Each path is a new rotation, seen through one point. The rows after it are directions, each followed by how far the rotation turns it, in degrees a step (0 if it stays put).
Each turn is a multiple of 5 degrees from 10 to 175, or 0.
Each row of a path follows its step; steps can be skipped.
Rotation 1:
step 1: [ 24 -35   6  14  34  -9  25  14   4  -8  -6 -16  12 -55  -6  14  -6 -23
 -15 -48  -5   1 -10   7   1 -19  62  -8 -20   7 -18  15  18 -32 -29  -5
 -19 -31  17 -19  -1  14  12  -2  11  17   6   6  12  -8  15  52]
step 5: [-33   7  -9  -3  18  -2  38  27 -37 -13   3  -8 -26   3 -14 -12 -42 -23
 -24   4 -19  10 -29 -20  31 -19  31  36  23  42  19  11  29 -20 -27  19
 -20   6 -22  32  31   2 -19  -1  11  -3  14   8  -3  19 -23  -9]
step 6: [ 15  -3  23 -32  27   8  12 -11 -14  26 -43 -26 -10 -18 -35  22  -3   3
  -6  -8   2 -24 -14  14  24  30  10  -5  43  13   3  21  42  33  20  15
   6 -38  30  22   5  12  23 -53 -21  12   9 -13  -4  -8  10 -10]
step 8: [-33 -15 -12 -18  15 -25 -14   3 -39 -22   9 -34   8 -20 -18 -11 -38 -33
 -25  -4 -17 -23  -4   4  -3 -42  21  -8   9 -23   6  -2  17 -13   0 -29
  12  52  -3   8   7  43   2  -7  -2  -7 -31  -7 -15  56  -6   3]
step 9: [ -6  38  21 -24 -21  18  -2   5 -28  13 -54 -15 -43   3 -11 -18  -7 -20
 -32  20 -24 -56  22 -22  -1   8  -7 -15   5  19 -13  34  14  13  37 -24
   4 -13 -10  25   6  -4   5  -8  22 -37  -1  10  -3  -8   8  24]
step 11: [-44 -17  11 -39  51 -18 -13  33   5 -23 -24  -3 -32  33   9  10 -15 -14
  -9 -18   0  26 -14  -3 -42 -40   9   4  20  -6  -2 -23  11  11  16  23
   7 -20  -2   2  16  44  31  -9 -11   5  -7  25   2  22   0 -21]
step 14: [-34  -5 -23  -2   2   0  -4  13  -1  -7  24  -4 -53  36  19  23  -7 -28
  20  23 -18   0  -6   7 -34 -30 -19  -7  -7  27 -25  27  49 -16  15  -9
   8  18  19  24  34   9  25  25  -3   6 -38   5  41  13 -20  17]
step 18: [ 21  -8   8   5  46   6  -1  -9   3   5  -5 -16  -1  18 -22  38  11 -51
 -27  24 -27 -54   3  -6   1  25   0   9   3  -9   0 -16  15   6  15   4
  -8 -48   1 -12   5  10  26 -25 -23   2 -22 -35  51   8  17  14]
[  7  -3  -1   5   2   4   9   6   4   2   5  -4  -2   5  -4   4   2  -6
   7   9   5  -2   6   8  -8  -1 -15  -1 -15  -5  -1  -7  14  -1  -1   9
   4  -4  -1   1  -4   6   5  -1  -2   2   1   4  -5   7  10 -20]
95
[  4  -2  -3  -1  -2  -3 -13   1   3  12   1   1 -16   8   3  -1  10  -7
 -11   2   6   3   6  -3  -7  -1 -11   9   4  13   7  -8   7  -2   1  -3
  -6   3 -11  -4  -5  -6   1  -3   8   2  11   3   5   0  -5   7]
155
[ -6   0   4  -1  -1  -1   1   9   4  15  -8   6   3  10   6  -5 -12   0
  -2  14   2 -12  -3   2  -3  -2   7   1  -2  -1   5  -3 -16  -6   1   4
   1   1  -6  10  -3  -1   6   5   8   9  -3   7 -11  -9  -5  -5]
60
[  3   5   2  -9  -3  -6  -3   4   7  -4 -13  12  -3  -5  -5  -7   4   1
  -4  -2 -17   0  -1   0   0  -6  -1  -1   1  -3  10  -8  10   3  -1   2
   5  -4   8 -13   4  -7  -4  15   7  -3   0  -3  -5  -6  -3 -13]
170
[  1 -10  -2 -15  10  -2   1   1  -7   2  -6   5  -1  -1   2   3  -6  13
  10  -8   6   6  -9  -6  11  -3  -2   8  -5   4  -1  -7   1   0  -6  -1
  -1 -12   5   4  -5  -1  11   4   2   2  17   5  -4   2   7   3]
70
[  3   4  11   6  -5  11   6  10  -4   2   5   2  -5 -16   2  -6  -7 -14
   5  -5  -4  -8   2  -4   5   7   1   3  -2   2   5   6   4   7 -13   3
   7  -3  -1   5  -8  -4   5   4  12  -3   2   5  12   6  -5   6]
90
